In the rows, zero is written as 128.
Each row of A is roughly a mix of the hidden directions of one of a few groups.
A, 110 rows:
[[145 148 111 135 181 124 152 148  73  84 131]
 [121 115 132  84 101  81  72 122 158 144 111]
 [117 129 178  83  87 150 117 132 161 166 148]
 [107 154  93 210 135 132 130 107 115 117 125]
 [120  90 152  86 110  67  99 140 123 158 124]
 [148 138  79 150 160 145 161 121  87 157  91]
 [102  90  96 169 120  66 107 126 109 112 138]
 [131 127 119  71 131  79 139 119 106 164 173]
 [149 157  90  99 160 114 162 149 121 101 181]
 [142 104 118 193 127 173 163 131 119  92 114]
 [135 122 161  80  82 114  73 150 130 130 150]
 [129 121 165  94 166 145  92 125 129 135  64]
 [176 124 108 112 155 132 180 147 114 122  75]
 [118 117 146 147  91 112  52 114 158 149 131]
 [146 157 108 110 123  86 196 144 105 128 155]
 [157 166 121  85 137  65 131 134 127 168 119]
 [ 63  97 150 174 104 115 124 104 119 144 147]
 [142 111 133 134  82 138  92 121 185 174 109]
 [181 121 192 106 101 149 114 130 153 110 119]
 [143 104 163  79  95  76 110  94 137 126 123]
 [150 163  88 137 182 155 174 151 124 116 119]
 [118 125 173  89 111 104  68 110 137 120 164]
 [181 132 104 116 158 153 161 124 119 146  71]
 [168 148 142 162 127 178 109 117 173 140  90]
 [ 99 144 121 156 151  85 144  82 128 182 114]
 [118  97  95 167 115  72 158 140 132 114 169]
 [102 142 112 153 138 108 162 134 127 182 186]
 [ 81  98 173 159  80 133 118  94 122 136 119]
 [128  99 182 115  72 125  98 124 157 156 137]
 [136 102 122 212 103 117 100 114 127 131 111]
 [108 132 123 110 151 140  63 146 150 158  79]
 [155 162 165  84 113 158 130 126 147 119 183]
 [177 120 145  94 109 154 129 114 135  89  73]
 [172 141 113 120 130 154 196 142 109  90 122]
 [ 98 140  81 184 156 158 117 156 113 152 132]
 [145 157 134  82 119 145 184 165  92 113 145]
 [187 115 120 119 124  97 147 146 136 113  64]
 [123 115 130 141  97 105 115  87 139 203 147]
 [151 131 133  89 167 125 166 148  76  87 133]
 [179 118 164  72 106 144 150 145 131  94 133]
 [154 139  79 111 106 110 161 162 116  76 148]
 [123 116 166  98 113 115  63  95 142 166 124]
 [140 101 151  99 104  78 133  86 139 176 109]
 [112  94 142 101 106 101 151 154  96  85 175]
 [130 149 172  75 150 155  73 130 137 142 136]
 [ 76 113 129 193 133 135 140 108 126 171 111]
 [121 101 153 136 114 172 148 162 153  73 160]
 [154  94 135  72 120 111 170 138  77 123 128]
 [127 112 162  58 109  93 118 134 146  99 154]
 [165 160 155 130  67 123  99 156 146 112 101]
 [114  94 157 158 109 125  97  78 145 165  93]
 [150 118 121 122  94  55 152 109 120 168 124]
 [115 132 113 129 134  94 174  83 104 186 140]
 [113 103 116 137  76 139 169 102 163  80 137]
 [154 133 161 103 132 111 201 107 116 147 158]
 [134 131 116 167 130 171  61 109 162 146 121]
 [126 127 155  91 109 131 169  60  95 130 126]
 [109 112 141 133 126  41 105 106 148 132 116]
 [106 135 102 130 138 135  74 170 122  67 125]
 [122 157  93 144 144 136 158 166 102 109 190]
 [ 75 102 128 175 142 114  83 117 136 154  99]
 [150 137 103 127 181 163 182 117 115 118  92]
 [126 124 127 142 150 148 139 155 111  45 100]
 [160 138 126 136 106 170 185  89 132 100  98]
 [ 99 176 150 157 144 168 115 142 157  95 163]
 [148 170 134  77 139 154 113 143 127 166 176]
 [188 165 122 101 127 131 169 142 116 129  82]
 [ 77  78 161 138 109 110  79 110 138 127 137]
 [ 95  79 163 154 107 154  85 102 139 115 106]
 [136  87 129  65 134  97 169 116  98 111 116]
 [ 97  84 151 120 140 119 106 103 193 112 107]
 [131 117 143 133 115 176  97 151 198 152 123]
 [123 147  98  90 132 151 191 148 102  99 155]
 [110  87 116 200 103 155 147 116 133 102 133]
 [145 115 125 112  89  78 151  93 129 179 155]
 [193 130 117 136  99 143 167 124 127  94  86]
 [106 107 121 173 109 145  79 126 143  78  96]
 [128 117 156 108  62  86 118 125 122 105 170]
 [132 104 120 106 107 143 180 133 140  59 145]
 [ 81 149  83 184 167 124 110 137 124 137 138]
 [114 147 180  75 116 106 148 102 110  96 155]
 [ 97 158 170  86 109 143 125 149 144 121 183]
 [ 89 158 113 126 151 110 177 134 104 142 184]
 [149 149  92 191 117 126 153 116  78 112 124]
 [ 82 158 111 171 136 131 119 102 136 153 185]
 [170 153 156  72 104 147  85 138 134 111 112]
 [116 169 136 144 151 184 157 156 168 138 153]
 [152 148  77 173 163 160 155 129 144  99 133]
 [134 110 160 146 104 124 108  79 140 134  61]
 [158 155  78 141 103 128 120 116 128 190 100]
 [165 144 124  84 150 155 157 158 121  86  89]
 [149 166  95 113 132 108 176 162 115 120 178]
 [133 128 100 176 133 132 203 126 103 138 146]
 [108 120 110 143 112 125  61 112 138 189 127]
 [113  97 149 102 149  63 145 157 123 109  92]
 [137 130  63 138 134 159 172 126 156  91 110]
 [156 102  80  95 183 104 159 131 117 142 137]
 [165 150 155 107 125 172 176 134 145  81 133]
 [ 86 152 136  90 119 108 156 110  78 161 156]
 [152  95 158 117 102 112 132  98 121  68  88]
 [ 91 150 148 104 141 171 156 124 172  86 150]
 [129 140 109 140 115 162  72 153 150 124 188]
 [129  83 135 129  95  85 106  92 139 125  74]
 [128  95 127 171  91 134  89  79 129 156 102]
 [131 128 150 124 119 169  97 113 182 154  75]
 [101 148  88 204 120 155 145 120 124 121 138]
 [113 140  59 146 151 110 141 174  97 134 141]
 [133 111 138  87 102  56 125 140 116 166 137]
 [115 126 127 134 119 130  97  94 174 192  92]
 [140 122 104 129 154 107  85 119 145 190  83]]

One row of each group comes first, with its name. Which group is each row after those in?
[105 106 152 176 130 106  95  86 128 169  97]
<18>
[128 123 100 181 125 185 114 130 138 122  77]
<5>
[106  63 123 148 147 161  98  85 138 111 133]
<106>

[132 131 136 174  89 161  74 106 153 156 110]
<106>
[162 102 127 173  98 139 137  85 153 111  82]
<18>
[125 165  95 169 132  77 176 134 134 124 154]
<106>
[158  89 156 116 107 142 112  92 133  99  69]
<106>
[ 66 158 141 129 170 138 149 116  87 152 145]
<18>
[116 109 153  88 132 134 125 122  99 199  95]
<106>
[157 145 118 119 138 126 178  77  91 124  84]
<18>
[108 116 103 208 123 105 126 102  96 127 118]
<18>
[130 121 152  98  86  85 115  95 163 169 153]
<5>
[153 135 123 111 127  63 110  85 140 171 106]
<106>
[148 119  71 142 126 115 155 150  81  83 115]
<5>
